Families of rows that turns and mirrors carry onto each other, the same ones carrying the whole set onto itself: the rest of each named row's family, in list order:
5 families of 6 rows:
Teba: [-81   3 -38 -27   7   0   4  -5  -1  12]
Bavo: [ -3 -42  50  39  17  34  31  31  21  17]
nog: [-72 -24 -15  42   2  23   7  36 -25  11]
Bogen: [ -6  -5  40 -22  25  19  31   3  61 -13]
Mut: [ -5   1  54  -5  30  17  17  12  49 -28]
bizud: [  0   3  48 -15  19  22  26   5  50 -11]
netes: [  1  -5  54 -22  30  16  23   0  42 -14]
buro: [-71  -2  -5   0  29  11  -1  30  12 -47]
ruki: [  5 -48  39  32  23  30  28  21   9  30]
temuz: [ -5  -7  13 -22   5  22  38 -16  33  56]
Roraf: [  6 -48  50  32  20  26  19  18   8  30]
gil: [  6 -53  48  30   6  28  27  17  16  16]
Fub: [-62  -2   7  -1  32   6  -9  25  -8 -47]
nen: [-80   6 -41 -19  -8   7  18  -1   6  16]
Simo: [-70 -27  -8  40   0  19  -4  38 -25  10]
funas: [-76   8 -35 -18 -15  10   8  -1   0  21]
lafe: [ -4  -5  19 -19  -2  21  32 -17  28  63]
mepul: [-72 -24 -13  35   9  18  10  27 -40  12]
nezun: [-67 -31 -18  32   9  14  -5  22 -33  26]
mami: [ -2 -17  16 -10  -4  22  30 -12  46  59]
Meva: [-66 -33  -4  46  16  19   8  31 -36   3]
solil: [-72  -1   0  -7  20   6 -11  28  12 -48]
mib: [-74   0 -38 -16   2   5   9 -12   2  34]
ful: [ -2 -47  44  44   2  26  30  19   4  31]
fonef: [-68  14   1  -8  40  11  -1  18  15 -43]
tekur: [-14  -5  13 -23  -9  13  28 -21  46  51]
Gimob: [-72   8   0   1  40  12  -8  33   1 -38]
Pufud: [  3  -8  46 -19  35  17  25   6  42 -17]
geba: [-73  21 -30 -28   9   6   4  -8   1  15]
paked: [-11 -20  13  -6 -10  20  46 -12  33  60]

Same family as Bavo: Bogen, Fub, nezun, geba, paked
Same family as ful: Mut, Meva, mib, fonef, tekur
Same family as temuz: ruki, Simo, funas, solil, Pufud

Families of rows that turns and mirrors carry onto each other, the same ones carrying the whole set onto itself: the rest of each named row's family, in list order:
5 families of 8 rows:
Domu: [  9   9  -5  -8  11 -32 -34  36  17  -6 -66  56 -18  18 -21  27  45  27
 -26  11 -70 -35 -27  22   6]
naful: [-17 -17  34 -38  73  51   2 -23 -14  28  14  52 -20  -3  32 -73  16  10
   1  67 -43   4 -69  11 -15]
zav: [ -7 -16  48 -23  68  34  27  15 -24  18  33  61   0  17  38 -64   2   0
  -5  55 -56   2 -85 -18  21]
pup: [ 35   0  -1 -13  11 -43 -48  25   7  -3 -54  39 -10  20 -14  32  36  23
 -21   0 -58 -43 -29  13   5]
Toneb: [-23   1  29 -34  58  53   0  -9 -12  29   4  39 -26  -2  20 -73   9   2
  -9  78 -44   9 -75   0  -3]
Fumal: [ 32  14  14  17  23 -53  -9  16 -18   6 -57  53 -25  32 -20  -2  49   6
 -60 -11 -64 -26 -14  36 -19]
Gif: [-12  -3  37 -13  61  52  39  -2 -41  13  29  67  -8   9  40 -71  24 -26
   8  39 -35  -9 -84  -9  -3]
diduv: [ 20  13 -15   4   6 -29 -13  10  -2 -33 -65  67 -34   5  -2  19  82 -12
 -33   3 -56 -29 -33  14  -8]
Ruta: [ 40   4   0  19  11 -39 -13  25 -28 -39 -23  38 -25  20  -8  29  66  -2
 -21 -10 -65 -44 -22  11   9]
Dis: [  3 -24  27 -33  60  35   4 -18 -18   3  39  49 -16  17  48 -45  37 -13
  20  68 -49  17 -67 -32  -2]
Kalo: [ -1 -17  38 -20  69  47  28 -21 -45   3  38  65 -21   7  38 -71  38 -20
   5  57 -46  17 -60  11 -13]
taz: [-11   6  27 -12  43  42  46 -33 -45   3  25  47  -1   8  38 -60  40 -26
   9  54 -39  -4 -71  -7 -25]
Pova: [ 25   4   0  -6  20 -41  -9   2   4 -29 -56  63 -53  21  14   6  87 -25
 -41  -4 -53 -46 -20  16   0]
mafu: [-11  -7  38 -17  70  20   9  18 -35  16  32  36   2  17  33 -62  -3   1
  -2  70 -42  19 -63 -26  22]
kedap: [ 32  19   3  23  26 -48 -10  16 -21 -16 -30  39 -26  37   0  22  59   9
 -45  -5 -71 -49  -9   6 -15]
Sufam: [ -31   -2   46  -24   52   38   19  -26  -17   27    8   44  -20   19
   23  -71   31   -6  -15   71  -57    9 -102   12  -13]
ton: [-15  -8  39 -33  57  57  20  -6   0  27   6  61 -25   7  29 -68  18  -4
   0  62 -53  -3 -97 -10  -3]
Kulu: [ 17  -8   9 -12  38 -44 -36  30  20  -4 -52  55 -22  38 -10  19  38  20
 -33   6 -69 -54 -20  38  13]
ravep: [ 39  11  -9   1   3 -19 -14   1  -3 -28 -65  57 -51  -3  -9  10  73  -5
 -48   0 -61 -36 -37  31  -9]
rogu: [  9 -15   7 -38  67  34 -10 -24 -21   7  45  53  -3  13  43 -50  19  -8
  18  76 -43  -3 -71 -25  -7]
tusul: [ 24  13 -13  21   5 -46  -8  21 -15 -27 -36  56 -15  42  -8  30  57  -9
 -21 -12 -61 -43 -26  12   4]
Div: [ -9  -2  25 -40  52  43   2 -28 -12  32  21  47 -36   3  21 -79  21  -9
  -6  70 -47   7 -82   6  -9]
reva: [ -2 -11  35 -30  71  13   7  -6 -35  25  45  45  -2  19  23 -72  -2   7
 -10  63 -48  14 -66  -4  13]
bap: [-15 -18  47 -33  73  28   7  -5 -28  26  45  35  -6  15  35 -64   9  16
   9  56 -47  10 -55 -16  14]
Daki: [ -8  -1  42 -30  58  23  28  -7 -24  17  25  47  19  21  19 -56  -3  22
 -12  79 -60  13 -73 -11  12]
Zaz: [ 27  12  16 -13  15 -38   9  17   4   5 -65  71 -37  26 -20  -4  52  -6
 -47  -5 -58 -30  -8  52  -2]
beg: [ 32   8  -1  -1  26 -42 -39  17   9   3 -55  47 -20  36 -12  23  42  18
 -42  12 -75 -47 -16  15 -21]
Fekir: [-13   0  26   0  61  51  26 -11 -50   0  29  54 -21   4  33 -77  25 -32
   0  63 -38   7 -66  13 -15]
tak: [ -2  -1  25 -12  56  35  20 -27 -49   7  51  44 -23  13  35 -71  36 -27
   8  51 -37  -1 -67   1 -11]
kubud: [-11 -17  21 -14  72  18   5 -26 -24 -13  28  48  21  16  50 -42  29  -2
   6  79 -45 -10 -83 -30  -5]
mur: [  7  15   9  11  10 -38  -5  31 -18  -6 -67  67 -26  15 -23  -1  59   4
 -42 -18 -61 -24 -27  53   1]
sos: [ 11  23  -3  10  11 -47  -7  18  -7 -13 -57  64 -27  15 -24  -7  41  13
 -65  -5 -64 -33 -29  39  10]
robam: [ 21  22 -21  15   1 -27  -9   4   3 -29 -53  60 -45  19 -14  15  68 -10
 -44   4 -70 -42 -38  29 -11]
gedek: [ 36  17  -3   6  14 -38 -20  -5   6  -8 -58  49 -40  23  -3  11  76  -2
 -52   2 -68 -37 -24  13 -30]
zoso: [ 26   7  16   5  15 -43 -16  24 -19  -2 -65  52 -23  10 -23 -11  39  16
 -56 -16 -53 -25 -24  50  11]
redu: [ 15  11 -15  -1   8 -51 -29  20  13  -8 -60  58  -5  23 -13  20  31  15
 -41   5 -56 -36 -32   9  15]
figad: [ 33  14   0   1  25 -43  -4  25  -3 -31 -25  49 -25  29   8  29  52   8
 -22  -1 -65 -55   4   1  13]
tave: [  2 -14  10 -17  61  41   2 -10 -25  -8  32  53  -9  11  48 -46  27 -26
  18  83 -40  14 -70 -33  -8]
nuduv: [ 16  13  -3  19  19 -47 -12  41 -20 -38 -34  52 -16  19  -2  30  60  10
 -30  -9 -67 -38 -18   3  20]
ginez: [  1 -21  25 -32  63  46  15  -9 -10   1  20  75   1   9  53 -48  19 -13
  15  65 -43  -9 -91 -39  -2]

Same family as ravep: pup, Toneb, Ruta, mafu, Fekir, zoso, tave
Same family as Dis: naful, Kalo, tusul, bap, sos, robam, redu
Same family as reva: Domu, diduv, rogu, Div, tak, mur, nuduv
Same family as Fumal: zav, Gif, kedap, ton, beg, gedek, ginez

Families of rows that turns and mirrors carry onto each other, the same ones carrying the whole set onto itself: the rest of each named row's family, in list order:
6 families of 6 rows:
mam: [-15   2  -1  13  -4 -32  28 -55 -39   2  18 -31  -5  21  32  14 -27  25]
pidap: [  8 -59 -14  -3   6 -37  31  34   4  33 -15   1  -2 -19 -17  27   4   5]
gite: [-48  22   8  -4  27 -18 -26  21 -12  24 -24  -7 -44 -43 -13 -19  30  24]
Tila: [-21 -16 -17 -35 -34 -33   5 -33 -33 -26  29   1  19  12   2 -28  13  22]
mika: [  7   1 -45  13  13  22   7  35  44 -13  41 -10  13 -31 -43  12   3 -20]
paf: [-24   9 -28 -20 -23 -13  -3 -58 -23 -21  40  -8  10 -35  18 -33  11  42]
Sanu: [ 16 -32 -31  11  24 -20  35  59  -7  17   2  -4 -12 -22 -13  39  10 -10]
Rere: [-34  14   6  -1  18   3 -53   0   6 -15 -11   4 -59 -39 -23 -14  31  17]
murel: [-32   3  15  -2  17  27 -39  18 -15  20 -22 -16 -22 -54 -15 -18  48  25]
rikun: [  6 -22  -4  19   3 -18  45 -55 -45   9  29 -34   6   2  25  19 -19  23]
mes: [-15 -25  15   8 -20 -18  18 -24 -60  24  35 -16   3  20  27  -3 -31  29]
fenef: [ -9   6  26  43  48  52 -30 -20 -20 -18  13 -23 -30 -14   1   6 -21 -10]
munuf: [-34   7  19  14  10   9 -44  -2 -12  29 -24   9 -28 -44 -39 -36  32  12]
vuri: [-19 -25  -1  15   6 -38  26 -58 -47  -1  14 -23 -11   4  11 -12 -43   2]
tidi: [ 26   5 -43  27  24  17  44   6  30   9  28 -16  37 -30 -23  14  19 -26]
kuza: [ 21   0 -37   3  -3  35  21   4  51   2  44  -1  35 -27 -34   2  15   2]
Seni: [ 16 -27 -12  33  22 -10  51  37  29  46   4   0 -10 -11  -6  27   9   4]
Dul: [-26  16 -28 -30 -25 -24  11 -49 -12  -1  49 -16   9  -4  20 -24  12  43]
Febut: [ 31  15 -35  21  -1  13  20  21  39  -1  59   6  16   2 -17  27  11 -10]
daf: [ 23  24 -53   6  12  33   9  14  40 -15  37 -14   6 -15 -26  14  32 -11]
kom: [-16  13  26  53  35  62 -28 -13  -5  18   4 -12 -21 -13 -16   3  12 -26]
Fifot: [  5 -12 -25   6  17 -42  27  35  10  51 -27  -6  -9 -17 -13  37  21   4]
Lol: [-17  22  21  55  35  39 -41 -19   1 -13  19 -24 -33   8 -13 -30   3  -2]
Ziga: [  3 -28   5  34  -2 -14  13 -43 -63  -4  30 -22  -6  19  24  14 -25  -5]
vori: [-36  15  27   2   4  -1 -47   4 -24  23 -25  13 -37 -19  -3 -34  37  15]
Puz: [-16  36   6  36  34  43 -50 -23 -20  -1  17 -33 -27 -48 -15  -6  -1 -11]
Padi: [-17  -2 -23 -14 -46 -11   5 -32 -15 -12  64   0  22 -19  -9 -48  16  24]
teg: [-21  21 -27 -25 -37  -7  -6 -32 -34 -27  51 -16   7 -20  14 -26  36  23]
tobuf: [-18  -1 -31 -34 -53  -4  20 -34 -31   8  49 -11   2 -18  20 -14  24  26]
did: [ 12 -28 -11  13  39 -31  28  37   7  21 -16   3  13 -36 -24  42  -7  -4]
ludag: [  1 -18   4  43   7 -35  28 -46 -40  25  30 -26  16  11  14   4 -38   4]
duluk: [ 20 -29 -20   2  10 -48  39  53   6  20   6 -11  -7  -3 -19  26  -3   1]
Gusi: [ 27 -15 -37   8  16  25  22  39  30 -12  57 -10  14 -27 -14  18  16 -20]
zorat: [-48 -12  26 -13   1   1 -34  16 -26  10 -19  10 -42 -47  -9 -19  26  24]
poro: [-12   8  37  52  19  47 -42 -28  -5   0  -1 -12 -17 -23 -28 -16  -3 -14]
dopiv: [-10  32  19  60  50  45 -18 -20   3  15  13 -17 -23 -13 -15  -6 -22 -11]

Same family as mam: Sanu, munuf, Dul, Gusi, poro
Same family as Seni: Tila, Rere, mes, tidi, Puz
Same family as gite: fenef, kuza, Fifot, Ziga, Padi

